One turn sends every row of this set to another row. A few are shown first. Where does it send the rows asked after them?
q188: [ 23,   1,   2,  11,   8,  -4,   2,  -8,   4,  -7,   2,  15, -18,  -9,   3,
 -30,   5,  16, -21,   0]
q661: [ 19,  -8,  -9,  -1,  18,   4,  -8,  -3,   2,   5, -14,  10, -49,  -3,   4,
   4,   5,   0,   2,  -1]
q384: [  9,   6, -11,  11,  16,   9,   7,  19, -20, -15, -18,   1, -19,  -3, -28,
  -3,   0, -14,  -2,  -2]
q692: [ -3,   1,   5,   5, -16,   7,  11, -12, -13,   8,  -3, -26,  -2,  -8, -18,
   6, -17, -14,  18,   2]
q187: [-12, -13,  -8,  10, -12,   7,  -6,  -9, -12,   2,   3, -29,  29,  -8,  -3,
  -9,   2,   0,   0,  -3]
q910: [  3,   3, -31,   5,  -2,  24,  -1,   9,  23, -18, -10,  14,   5,  -9,  -7,
  14, -12,  -9,  20,  -2]
q790: [  0,  23, -12,  11,  15,  -6,   6,  -1,  16,  -7,  -9,  14,  25, -11,   0,
   9, -10,  -8,  -2, -16]
q739: [ 12, -16, -15,  -4,  23, -13, -13,  -3,  -1,  -6,  -2,  15, -24,  -8,  16,
 -15,  15,  12, -12, -16]
q579: [ 10,  12, -15,  -4,  29,  11,   6,  -5, -29, -19,  -6,  16,   0,  -8,  14,
  -2,   5,   0,  -6,   2]
q900: [-11,   8, -12,  -7, -10, -16,  13, -21,  22,  -2, -17, -14, -17,  -7,   4,
  12,  -2, -21,   3, -14]
q773: [ -1,  -2,  -4,  -7, -19,  23,   5,  -2, -15,   2,  -7, -12, -25,  -1,  -6,
  12, -14,  -6,  29,   3]
q657: [  6,   7, -16,  26,  -7,  -1,   1,   4,  39,  -9,   5,   7,  -1,   9,  -7,
 -10,  -5,  -8,  -4,  -7]
q789: [  8,   4,   4,   8, -27,  -8,  10,  -5,   8, -25,  -2,   8,   6,  14,  10,
  -4, -13,  21,   3,   3]
q389: [  7,  18,  -3,  -2, -26,  10,  -1,  -5, -12,  -9, -10,  18,  27,   4,   8,
   3,   6,  -1,  -6,  -3]
q673: [ 15, -23,  -8,   8,  -4,   7,   6, -10,   9,  -8, -13, -20,   8,   6, -12,
  10, -10, -34,  -6, -13]
q332: [ 44,  -7, -16,  -2,   7,   3,   0,  -4,  -8,  17, -15,   4, -20,   1,   1,
   1, -19,  -9,   0,  -1]
q982: [ -8, -11, -11,  21,  14,  14, -19,   0,  -2,  -9, -21,   8,   4, -16,   2,
 -14,   1,  16, -25,  -9]
q578: [  6, -13, -21, -14,  -8,  15, -21, -14,  -2,   0,   4, -12, -14,  -8,  -7,
 -26,  -9,   1, -13, -28]
q166: [  1,  -1,  12,  -2,   0,  19,  -3,  -1,  -4,   4,  -5, -18, -27, -19,   8,
  14,  -8,  10,  16, -29]
q888: [ 13, -14,  -5,  -1,  -1,   9,  18,   0,  10,   3, -18,   5,  -2,   0, -11,
  22, -16, -12,  25,  14]
q571: [-23,  -3, -10,  -6, -28,  -4,   0, -22,   3,  -1,   8, -16,  -6, -18,   1,
 -11, -10,   4,  13,  -5]
q158: [ 12,  11,  -6, -13, -20,  14,   3,  -2,   8, -11, -10,   3,   8,  11, -14,
  12,  -4,  10,   4,  25]
q710: [ 18, -14, -12,   1,  36,  11, -13,   2, -20,   0, -11,   7, -13,   3,  10,
   8,  13,  -7,  -8,  -6]
q616: [-11,  -7,  -3,  -3, -25,  -5, -10, -16,  10,   6,  14,  -8, -11,  -1,   2,
 -28,   1,  18,  -7,  -8]
q604: [ 20, -19,  -6,   1,  17,  14, -18,   2,   3,  12,   9,   3,   9,  -4,  26,
  13,  11,  12,  -7,  -7]
q631: [ 12,  -2,  -8,   8,   4,  35,  -2,   1,   2, -11,  -5,  11, -34,  -3,   9,
   3,  11,   7,   6,  18]
q738: [  9,   7, -28, -16,   4, -19,   2,  -1,   3,   2,  11,   6, -27,   2,  25,
  -2,  10,   6,   8,  -8]
q217: [ -4,  -5, -14,   1,   9,  -3,   2,  -4,   3,   9,  -8,   5,  40,   1,   6,
   4,  18,  -9,  -7,  -1]
q364: [ -2,   9, -15,  -1,  24,   2,  -2,  -5, -15,   0,  -3, -40,  -6,  15,   0,
   0,   1,   0,  -7, -12]
q760: [ -1,  -1,  -3,  -2,  11,   2,  -1,  -6, -31,   4,  -9, -20,  30,  -2,   1,
  -2,  -6,   4,  -4,  -6]
q28: [-24,   5,  -1,   4,   7,   3,  -2,  -3,   9, -18,  11,  16, -39,  -6,  -1,
   3,   0,   4,  -6,  -5]
q872: [ -8, -25, -14,  -8,  -5,   2,  -4,  -6,  25, -13,  -9, -16,  18, -22,   7,
   7,  12,  -1,   1, -19]
q452: [ -5, -12, -16,   4, -25, -17,   9, -13,  24,  -3,   1,  18,  -9,   2,  12,
 -16,  -3,  -5,   8,  -9]

q910 -> q790
q217 -> q452
Now these:
q578 -> q166
q710 -> q739
q389 -> q789
q738 -> q332
q692 -> q187
q188 -> q631
q760 -> q616
q872 -> q900
q384 -> q982

One turn sends every row of this set to another row. A few are shown first. Where does it send the rows asked after them?
q430: [-25,  -7,  22, -16, -17,  18,  11,  22,  -6, -14,  -8,  -7,   0, -13,  -6,
  15,  13,  11,  10, -10,  -6,  -4, -25,  33,  10]
q174: [-16,   3,  -6,  11,  -7,  -5,  -3,  -6,  -3,  17,   1, -10,   8, -29,  20,
  -3, -16,   8,  -6, -21, -13,   1,   4,  -9,  13]
q405: [-11,  14, -13, -14, -13,  11,   9,  10,   2,  31, -28,  -2, -20, -22,  20,
   1,  11, -12,  18,   4,   9,  21,  -7,   5,   8]
q745: [-20,  -6,  -8,  13,   3,  14,   3,  26, -13,  19, -20,  -1,  -9,  -8,   5,
  25, -19,  -3,   9, -20, -11,  14, -22,  26,  14]
q197: [  4,  16,   3,   4,  11,  16,  -3,   0,   6,  13, -21,  -3,   1,  -1, -15,
   7, -13,  -6, -19,  -9,   4,  16,  11,   1, -31]
q863: [ 26,  18,   0, -11,  -6,  -2,   9,   1,   0,   3, -14,  -7,   8,  -7,  26,
  -4,  14,  28,   0,   2, -13,   6, -23,  12,   6]
q225: [  7, -13,   9,  -3, -23,  10, -13, -16,   1,  26, -28,   0, -29, -14,  -4,
  30,  10,  -7,  -4,  11, -10,   7,  10,   6,   7]
q988: [-27,  -1,   0,  25,  15,  12,   0,  17,   5,   3, -27,  24,  -1, -18,   8,
  23,  14,  -8,   4,   7,  -6,   5,  -5,  15,   5]
q66: [-11,   3,  -6,  15, -16,  17, -21,   5, -14,  10,  -5,   2, -14, -22,   8,
  11,   4,  33,   5,   2,   3,   9,   1,  -8, -21]
q749: [-15, -23,  12,  -2,   8,   1,  20,  -4,  11,   2, -26,  -3, -16,  -4,   0,
  25,  14,  13, -13, -14, -12,  -2,   9,   5,  17]
q396: [-23, -11,   8,  -2,   3, -10, -17,  26,  -5,  -1, -29,   5, -19,  -3,   3,
  -1, -22, -11,  22, -12,   2,   0,   6,   7,  11]
q31: [-16, -12,  14,  -6, -17, -21,  -2, -18,  -8,   5,   6, -23, -19, -22,  -4,
   2,   5,  10,   1,   8,   2,  -6,   0,  33,   2]
q340: [ 11,  10,  -3,  -3, -13,   5,   8,  -2,  11, -17,   1,   1, -13, -15,  -9,
  31,  24,   1,  20,  -5,  -9,  14, -17,  30, -23]
q226: [-11,  -1,   7, -29,  -6,   5,   2,   0,   6,  22, -10,  -4,   8, -13,  -7,
  -1,  22, -34,  11,  -9,  -9, -17,   3,   6,  -2]
q817: [  4, -25,  10,   1,   6, -12,  18, -12,   2, -16, -21, -13,  -9, -13,  16,
  16,  10, -23,  21,   3, -18,   9,  -1,  19, -12]
q783: [ 10,   7,   3,  26,  18,   4,   0, -15,   6,   3, -30, -11,  -2, -28,  15,
  -2,  -6,   3,  12,   1,   0,  -3,  11,   8,  11]
q183: [  3,  -6,  16, -18, -26, -20, -15,  -7,   5,   3,   9, -14,  -1,  -2,  19,
  19,  18,   9,  10,  -6,  12,  -4, -17,   9, -12]
q133: [ 10, -10, -12, -22,   1, -17,  -9,   2, -10,   8, -21, -24, -14,   3,   4,
  12, -26,   4,  -6,   9,  13,   6,  -8,  17, -17]
q392: [ 30,   6,  -1, -12,  -6, -19,  -6,   4,  13,  -3,  -8, -21,  -2, -22,  -1,
   9, -24,   7,   7,   2, -14,  11,  12,   0,  -4]
q173: [ 14,  20,  21,   3,  -9,   0,  -5,  -3,   3,  20, -20,   7,  -4, -36,  -5,
  10, -25,   4,  10, -10, -21,  -5, -18,  25, -18]
q514: [-22,  -7,  19,  -1,   3,  11,   5,   0,   8,   7,   4,  -3,  13, -19,  18,
  -1, -25,   4,  18,   7, -22,   2,  -5,  17, -31]
q368: [ -5,   5,  15,   5,  19,  29,   8,   2,   3,   1,  -7,  26, -21, -12,  -4,
  -4,  -2, -11,   9,   6,  -8,  16, -25,   6,  -5]
q370: [  5,  -1,  17, -31,  -5,   0,  -4,  -8,  11, -20,   8,  -4,  -9, -14,  -5,
  35,  -7,   9,   7,   2, -12, -13, -24,   5,  -2]
q122: [ 14,  23, -11,  -8, -24, -22,   0,  -6,  13,   8, -11, -13,  12,   6,  -2,
  -8,   1, -11,  16,  -5, -10,  12, -15,   6,  -8]
q814: [-18,  -5,  26,   4, -18,   2,  22,   6,  -3,  20,  -4,   0,   0,   0,  -1,
   3,  17,  -1,   0,  22, -13,   1, -27,  15,  17]
q192: [  7,   4,  11,   9, -15,   1,  -1,   5, -11, -15,  -6,  -8,  14,   9,   9,
   9,  -2,   6,  17,  22,   8, -12,   3,  -3, -27]
q565: [-11,  -1,   0, -12,  23,   1,   6,  -9, -22,   9, -13,   3,  24,   9,   3,
   0,  16,  16,   7,   3,  -7,  -5,  -6,  10, -23]
q60: [  7,  22, -16,  13,  12,   9,  -5,   5, -11,  18, -32, -11, -13,  -5,  -3,
  -4,  -7, -15,  11, -22, -10,   0,  -8,  -6,  -2]
q271: [-15, -14,  -4, -18,   5,   3, -30,   5, -12,  -7,  10, -13,   0,  10,  -9,
   6,   8,  -3,   8, -10, -21,  14, -17,  25,   1]
q388: [ -9,  -2,  21,  -4,  -1,  16, -14,  17,   6,   7, -29, -15,   1,   0, -18,
  43,  13, -18,  12,   1,   3, -12,  -6,  12,  -6]
q12: [ -1,  -7,   2, -25,  -8,   3,   0,  27,   5,  14, -16,  32,  -9, -14,  -8,
   4, -16,  17,   5,  -1, -12, -17,  -7,   1,   0]
q690: [  3, -10, -22, -21,   1,   2,   8,  -6, -25,   0, -18,   7, -14,  -5, -27,
  16,  11,   8,   7,   1, -16,  18,   3,  17,   3]
q109: [  7,  -3,  12,   8,  -8,   4, -10,   8, -19,   7, -34, -32,   3,  -1,   7,
  10,   5,  17,   3,  -4, -28,  27, -18,  25, -12]
q88: [-29,  11,  23,  -8, -11,   8, -11,  21,  -2,  -2,  -9,   4, -10,   7,   5,
  21,  27,  10,   3,  -3,  16,   2,  11,  18,  -1]
q761: [ -4,  -2,  28,  -8, -33,  14,  -2,   7,   6,  22, -27, -11, -27,   1,  19,
  -9, -16,  -7,  19,   2, -12,   3,  -9,  15, -12]

q392 -> q183
q814 -> q368
Now these:
q745 -> q783
q514 -> q565
q12 -> q66
q192 -> q271
q863 -> q340

